First come named turns, each shown by rows before and after it. For each pair of rows after them, which turns, in which order, take the first row to the second? The first pair is done for you.
Z:
[ 15.5 -18.9  -3.2   7.8   9.7 -17.0  -2.9   8.0  -0.4  -6.5] |-> [  3.3 -10.4   3.5   1.8  19.0  -7.9 -13.6  19.2   5.3   5.2]
[  5.7  22.9  11.7  -6.5   3.4  13.7 -26.6  -8.9  -0.5 -11.4] |-> [-26.3  11.2   6.2 -21.9  -2.4  18.7  -3.2  -7.5  -2.8   9.6]
[-12.8  10.6   3.3  19.7  21.1 -15.0  -9.3   4.8  21.8  23.1] |-> [-19.3  -4.8  -8.6  13.7   4.8 -19.7  17.0  -6.6  14.6  26.7]
C:
[ 12.1  -1.1  -8.4 -21.6  -3.0  11.0   2.1   4.0  -8.2 -25.1] |-> [ -5.2   1.7  -3.6   1.2 -15.4   5.5  24.7 -23.1  -8.9   8.4]
[ 10.4  22.8  12.8   0.4   0.9  -7.1 -31.5  15.3   9.2  -7.7] |-> [-17.3  28.0  15.1  -6.0 -11.7   5.3 -13.5   0.6   5.0  19.8]
[ 23.3 -20.0 -15.6   1.9 -10.2  -8.4  10.7  -8.7 -11.1 -23.4] |-> [ -4.6 -16.0 -15.6 -22.8 -18.2  14.8  17.5  -7.9 -14.4 -12.5]
X:
[-17.5 -18.5 -12.5  -0.1 -27.5 -26.3  18.5 -16.3 -14.1   6.9] |-> [-14.7 -17.5 -15.1 -18.1 -30.2 -14.3  15.4 -10.0 -19.2  -8.8]
[  2.6 -24.1  -5.1   6.2   0.4 -28.2   7.7   9.3   2.2 -22.1] |-> [  2.2 -19.4  -1.7  18.4  -5.6 -29.1  13.5  -8.1  -0.5 -13.0]
[  6.2  15.9   5.8  10.5   0.7  20.1 -19.9  17.2   9.9   3.2] |-> [  5.9  17.1   6.9  18.2  -0.5  16.2 -18.0  13.1  10.8   9.4]
S:
[-18.0  14.9  12.6  30.9  11.7   4.5  -4.2  -1.5   6.5  31.1] |-> [-10.8 -16.9  -4.7  28.1  20.8 -20.1   3.8  17.5   7.5  20.2]
[ 14.3  -1.0   0.3 -12.2  22.4   1.0 -28.8  34.1   8.7 -27.4] |-> [  2.9  32.3  20.9  -5.7  12.3  25.4 -35.1  12.6   8.5  -9.1]
[-20.2 -20.8  -8.7 -24.5  -7.4  -2.4  32.5  -2.1  -7.5  11.5] |-> [ -7.4 -22.9 -12.8 -34.4  -5.5   1.6  23.8   7.4  -9.3  -9.5]
[-15.0  -2.1   2.2 -32.0  -3.3  17.5 -11.0  16.8   4.4  -3.7] |-> [-23.7   3.9   9.5 -26.7  -6.4  18.7  -8.6   6.2   5.1  10.7]

Between the rows of a pair lie 2 to 3 turns.
[ 15.9  13.7   5.2  -0.1 -42.9  11.3  22.8 -38.6 -35.3 -19.0] |-> [ 20.7  26.9  21.7  39.9 -26.6  -7.7   8.5 -42.3 -21.8   4.6] | X then S then C
[-10.6  -4.4   6.6  25.0  17.9 -12.6 -16.4   0.1  31.3  16.0] |-> [-19.2   4.7   7.9  -5.6  18.0  10.7 -29.2  17.1  28.7   4.2] | C then S
[  4.3  27.4  15.3 -10.9 -22.6   8.6 -32.1   1.6  -9.4  -8.5] |-> [-20.4  21.2  19.1   5.9 -18.2  -6.3 -19.1  -2.8  -1.7  30.1] | X then C
[  3.9 -15.2 -14.1 -14.7  -8.7   1.3  17.9  26.8   0.2  -3.0] |-> [ -9.1  -9.5  -9.9 -16.2 -13.2   9.3  23.6  19.2  -0.7  11.3] | Z then C then X
[-15.6  19.2   9.5  17.8  18.3  21.1 -27.7  26.1  22.9  38.4] |-> [-27.4 -11.1 -22.1 -10.4 -28.7  28.3  36.6 -12.2  -6.2  24.2] | Z then X
[ 49.4  38.0  14.2 -10.3 -43.4  46.2 -23.9 -34.7 -19.1 -62.1] |-> [-63.2  38.4  37.0   6.3 -18.7  37.0  -0.2 -22.8   6.4  72.1] | Z then S
[-30.5 -15.2 -14.2 -20.0   5.3 -15.7  15.5  27.2  12.0  42.0] |-> [ 28.7  16.7  -1.6 -23.9  11.2   5.0 -36.4  34.6   9.7 -21.6] | Z then S then Z
[ 20.5   6.7  14.9  13.9   7.1  -9.4 -21.5  -6.8   6.7  -7.9] |-> [-17.7  -9.0  10.7  -4.2  14.7 -12.4  -7.0  11.5  11.5  19.9] | Z then S
[ -2.4  15.9   3.0  19.5 -16.8  18.1  10.2 -29.2 -12.3   7.6] |-> [ -5.5   1.0  -0.5  36.4  -5.0  -4.4  14.7 -20.3  -6.3  23.0] | Z then S
[ -8.8  15.1   6.7  14.0 -12.5  -2.2  -4.3 -17.3  10.6  28.8] |-> [  4.4 -14.5 -11.6 -18.7   7.2 -12.4 -14.5  25.3  11.7  -4.9] | S then C
[ 34.7  -7.8   8.2  35.5 -10.8 -33.3   7.8  -3.9   0.7 -17.4] |-> [ 12.6   2.1  10.9  21.8 -35.5  -9.7  29.7 -30.8 -10.8  -2.2] | X then C then C
[-31.5  31.9   5.6  -4.0 -25.3  27.7  -7.6   0.4  -8.6  10.6] |-> [-45.5  12.5  -0.6  -6.1 -11.4  11.2  -3.5  20.5  -1.1  25.5] | X then S
[  4.2  15.6  -0.1   6.5 -20.3  23.9  36.6 -36.0 -12.6 -41.0] |-> [ 30.1   5.3  -5.7   9.8  -0.7   7.3  18.5 -13.9  -4.9 -63.6] | S then C
[  0.6  16.2  16.3 -18.9  15.8  20.0 -30.0  30.2  15.8   5.4] |-> [-22.2  20.6  19.9 -14.2   4.5  24.0 -13.2  13.5  14.4  31.2] | C then C then C
[ 53.0  -2.0   3.8  45.8   1.0 -30.9 -13.5 -15.5   4.2 -12.0] |-> [ 60.5  -0.8  -5.2   0.3  -6.8  -3.9 -20.6   2.3  -6.5 -48.9] | X then X
[ 39.0 -21.9   5.8  66.1 -25.0 -35.9  19.8 -46.8  -2.2  -0.9] |-> [-67.7 -10.0  20.3  -6.7   8.7   6.5   3.3  28.3  16.5  65.0] | S then Z then Z
[  6.7  24.7  23.6  -4.9 -16.8  21.1 -11.2 -15.7  -0.2  -0.3] |-> [ 28.3  10.8  17.3  21.3  -8.8  -7.1 -10.0 -17.9   3.8  -6.7] | Z then C
[-26.9 -19.2   1.4  -7.4  29.5  17.5  -9.7  39.0  26.6  -3.3] |-> [ -3.6 -16.1   5.3  15.4  36.1   4.8 -21.8  34.5  33.3 -10.6] | X then C
[  6.6  10.1  17.9 -23.4   5.9  21.9  -4.4   1.3   5.7 -28.9] |-> [ 28.6   4.7  18.9   5.3  11.2   0.0  -6.3  -6.2   8.7 -30.3] | C then C
[-34.1  22.8   0.1 -29.0   7.2  -0.8 -28.9  23.8   8.2  20.5] |-> [  0.3  -6.5 -14.3  14.5  18.3 -53.0 -17.8  15.0  10.0  12.4] | C then S
[-13.1   3.5 -14.2 -15.2 -20.5   9.0  13.6 -50.7 -24.3   3.8] |-> [ 35.4   7.7  -7.4  15.3   1.3 -12.0 -23.1 -38.7 -14.0 -25.3] | S then Z
[ 10.6 -21.5  -8.9  -9.5 -18.8  -5.2  23.9 -16.9  -2.9 -17.4] |-> [ -8.4 -25.5 -10.9 -15.6 -16.5  -4.2  28.7  -9.6   1.6  -2.5] | X then C
[  2.6 -17.5 -14.6 -28.0 -21.2   3.5   5.5  -4.2  -2.5 -27.6] |-> [ 18.1   3.4  -2.4 -11.7 -24.2  11.5  -7.8 -21.1  -1.3 -31.2] | C then C then S
[ 11.4 -11.9  -2.7 -19.7  -8.0  -6.0  15.5  23.8  -6.7 -11.4] |-> [ 29.9  10.9  10.8   9.4 -14.6  -5.7   6.6  -1.3  -5.9  -9.6] | C then Z then S
[ 29.8 -11.2  -1.0  15.9  10.9 -17.6  -9.9  -1.4   4.8 -13.3] |-> [-18.2  10.3   6.2 -20.1  -8.4  24.6   3.5 -10.0  -3.7  12.3] | X then C then S
[ -9.2  -8.2  -3.3  13.9  13.0 -19.6   2.6   3.1   7.3  24.9] |-> [  5.9 -11.0  -6.9  10.5  18.3 -23.4  -7.4  11.8   7.3   8.7] | C then C then C
[  8.3 -19.6  -0.4   9.3 -16.8 -27.9  14.4   1.4   5.0   6.1] |-> [-19.6   6.5  16.5  -8.0 -17.8   2.8  -0.7   5.5   8.7  26.1] | S then Z then C
[ 20.0  17.1  17.5 -21.1 -12.1  14.5 -29.6  -5.1  -7.1  -5.2] |-> [-16.2  -1.0  15.6 -11.4   2.4  -8.1 -15.3  11.3   5.0  40.5] | Z then X then X
[-22.5 -22.0  -0.7  16.5  -9.1 -32.3  17.3  -0.1  23.1  10.4] |-> [ -6.5 -24.3  -9.2   0.4 -27.7 -22.5  26.4 -14.1  10.6 -17.4] | X then S
[  3.6 -23.1 -10.7 -13.7   5.7  -8.1   8.7   1.4  -0.3   0.8] |-> [ 19.7 -11.8  -3.1   5.8  12.6 -14.8  -5.7  -3.1   4.0  -2.5] | X then Z
[-24.7  23.7  18.4 -13.5  -5.8  31.2   1.0   6.7  -3.4   9.6] |-> [-34.6   7.9  10.9  -6.9 -12.5  19.9  20.8  -2.7  -3.3  21.6] | S then X
[-35.0  36.6  35.4   3.9  33.1  18.2 -17.5  23.8  14.7  45.1] |-> [ 46.2 -33.2 -15.1  18.7  25.9 -42.8  11.6  20.7  -3.0 -38.2] | Z then C
[-17.3  -7.0  -9.5  -4.0   5.5   2.7   9.1   5.9  -0.7   7.3] |-> [-6.3 -5.5 -7.1 11.3 14.2 -7.2 -1.9 10.1  4.6  5.6] | C then Z then Z
[-10.9 -19.6  -7.5 -21.2 -24.2  23.7  21.0  -3.6 -12.4  -3.7] |-> [ 20.4  -3.4   1.0 -12.0 -17.9  27.6  -7.6  -0.6  -9.8 -31.3] | X then Z then S
[ 10.9  -2.6   3.0  -3.1  12.6  -3.2 -16.4  16.1  -1.1 -14.9] |-> [-12.9 -12.9  -6.2 -17.7  -7.5   2.2  15.6  -0.7 -12.6  -0.1] | X then C then Z
[ 24.0  28.8  15.1  17.2  -8.3  12.7   4.2 -10.5  -2.5 -25.3] |-> [ 18.4  24.9  16.3  32.2  -7.0   1.1  11.7 -16.8   0.7  -8.9] | C then Z then C
[ -7.8  12.9  -9.8 -34.2  -3.9  47.3  11.7 -20.2 -18.0 -12.4] |-> [-20.0 -10.6  -8.9  24.2  20.7  -8.7  24.9 -19.5   1.9  43.6] | X then C
[  5.9   0.8  -7.6  19.0 -18.2  -9.7  19.4 -29.3   5.1  15.5] |-> [ 10.3 -11.3 -22.3 -20.4 -20.2   2.3  17.6  -7.8  -3.4 -19.7] | S then X then C
[-16.5 -23.1  -3.8 -21.3 -18.5   4.6  43.7  -3.0  -7.1 -14.9] |-> [ 26.2 -13.8   0.5  -2.6 -13.5  -0.9  21.2  -7.2  -5.7 -46.4] | C then S
[-12.1  -1.1  -0.3   5.2   6.5 -14.6  -1.9  -1.7   8.2  51.2] |-> [-21.9   1.9  -1.6 -24.7   7.0   5.3  -8.6  15.2   5.6  39.7] | C then C
[ 18.1 -19.1  -6.8   2.6   6.5 -14.0  -4.9   4.2   3.5 -20.8] |-> [-24.3   4.4   9.8  -3.9  -3.9  12.0   4.8 -10.7   4.2  20.0] | Z then C then X
[ 16.8  41.1  13.1   7.0 -28.8  31.7   5.9 -33.1 -17.3 -28.6] |-> [ 12.8  42.9  21.6  43.4 -15.9   7.2   6.4 -39.4  -5.3   1.8] | S then Z
[-24.4  11.4  -9.9 -17.2  -2.3  12.3  13.4  -6.9   2.9   4.0] |-> [ -7.3   8.6 -11.7 -23.3   8.2  10.1  -4.8   9.7   4.0 -20.2] | C then C
[ 9.7  1.3 10.8  2.1 14.0 -4.1 -8.7 14.1  7.4 -3.5] |-> [ 11.9  13.5  13.4  -5.4  -2.0  13.5  -3.1  -3.5   0.4 -10.5] | X then X then C
[ -1.9   5.7   2.6 -23.9   3.4  26.1 -18.8  26.3  -4.3   3.3] |-> [ 21.7   5.5   7.9   9.9  14.4   2.4 -30.3  23.2   2.2   3.1] | X then X then C
[ 22.1   0.4 -11.3 -10.4 -27.6  21.2   5.4 -22.5 -12.9 -34.9] |-> [ 10.0   1.4 -10.0 -12.6 -32.7  26.0  11.3 -28.1 -12.8 -24.9] | C then C then C
[ 10.9 -26.1 -21.6  -8.0   3.2 -18.3   2.2  10.6  -3.0 -21.6] |-> [ -9.3 -27.6 -21.9 -16.8   2.2 -13.1  11.1  15.2  -4.0  -7.1] | Z then Z then Z
[-14.8   9.5   9.8  11.6  12.6  23.9  -8.7  14.7   2.2   4.9] |-> [ 13.4 -13.4  -5.8  24.6   8.9  -0.9   0.4   9.1  -2.1 -18.7] | X then Z then C
[ -0.9  -8.6 -12.0  -5.3  -8.0  -6.7  10.0   2.8   5.0  -6.7] |-> [  7.7  10.0  -0.2   0.8   1.3   0.8 -12.1   7.7  10.6  -9.7] | Z then S then X
[ -2.8  32.8  24.1   7.6 -14.3  29.6 -15.8   1.2  18.8   4.1] |-> [ 19.8   4.7  12.1  19.3  10.7  -4.3 -25.1  29.5  25.8 -12.9] | S then C
[ 17.6  -6.9  -3.1  22.0  11.2 -21.4   1.4 -16.5  -6.7   1.2] |-> [ -2.6  -7.7 -11.5 -31.7   5.1  10.0   2.2   4.3 -15.4 -14.3] | C then Z
[ 19.9 -14.3  -9.5   3.3   7.8 -12.3  -5.1 -31.7  -8.0 -11.3] |-> [  8.4   1.5   3.3 -12.7  27.0   3.6 -34.4  -5.0   1.1  -6.1] | X then Z
[ -9.0  45.1  15.9 -17.7  -1.3  32.3 -24.7 -10.4   7.0  12.5] |-> [  4.3  16.6  -6.5  -3.3 -31.6  13.3  23.4 -50.3 -10.0   3.3] | S then X then Z
[ -7.7  -7.1  -8.8 -21.5  31.9 -17.8 -16.6  30.7  -1.8  -8.3] |-> [-20.5 -22.9 -17.9 -19.3  22.9 -25.6   7.1  19.6  -5.6   4.1] | C then S
[ 19.3  -4.9  -6.9  33.3  -0.6 -17.3  13.4 -12.3  -4.4  -4.3] |-> [ -9.8  24.7   4.2 -16.0  -5.8  34.2  -2.6   3.0  -9.5  -4.8] | C then S
[ 34.2  13.7  10.6  15.0  20.9   1.9 -17.9   4.3   9.2 -14.3] |-> [-14.7  22.2  17.9  -5.8  18.3  20.6  -9.4   9.6   9.7  23.9] | X then X then Z
[-11.8 -10.2   3.0  -7.4   8.8  -1.4 -13.5  37.2   3.5  -5.5] |-> [ 10.7 -24.9  -9.9   0.8  -4.5 -14.0   5.3  18.7  -6.8 -24.2] | Z then Z
[ -1.4  29.6  33.2  16.9  -6.1   1.0 -30.2   3.2   0.6  14.8] |-> [-19.6   0.4  18.8   4.5  11.0 -16.3 -23.9  32.0   8.3  23.5] | Z then C then Z
[  8.3  -8.9  -3.8 -14.2  16.2  -6.3  -3.7   7.1  10.0  -8.6] |-> [  8.2  -8.8  -6.4 -20.1   0.7   2.1   8.4  -6.8   1.6 -14.1] | C then Z then C
[  5.9  -1.1  15.2   7.0  13.1 -23.5  -1.1  -3.5  10.3   6.5] |-> [  2.7   8.0  14.3 -26.1   3.4   6.1  -6.2   1.3   1.9 -13.9] | S then X then C
[-25.3  12.5  19.1 -19.2  -4.0  17.0  -2.4   1.4   0.9  11.2] |-> [  5.3  -9.8   2.8   5.8 -19.3  -9.4  22.6 -24.1  -7.0  -7.9] | S then X then Z
[-10.4  10.2  10.2 -14.2  14.9  15.1 -19.4  14.7   5.7  -0.3] |-> [-24.2 -15.2  -6.9 -15.5   3.0   1.3  13.7   5.8  -1.0  11.6] | Z then X
[-15.2  24.5  10.2  -6.7   8.9  20.6 -18.9  19.3   6.6  -0.3] |-> [-11.7  21.0  12.0   9.7  17.1   6.2 -23.2  21.1  12.8   5.7] | X then C then C
[-10.4   2.0   5.1  37.6 -20.5 -20.3  26.0 -40.5   1.5  33.4] |-> [-16.3 -29.7  -9.3  -7.6  28.1 -31.6  -8.7  48.8  16.1   9.6] | X then X then X
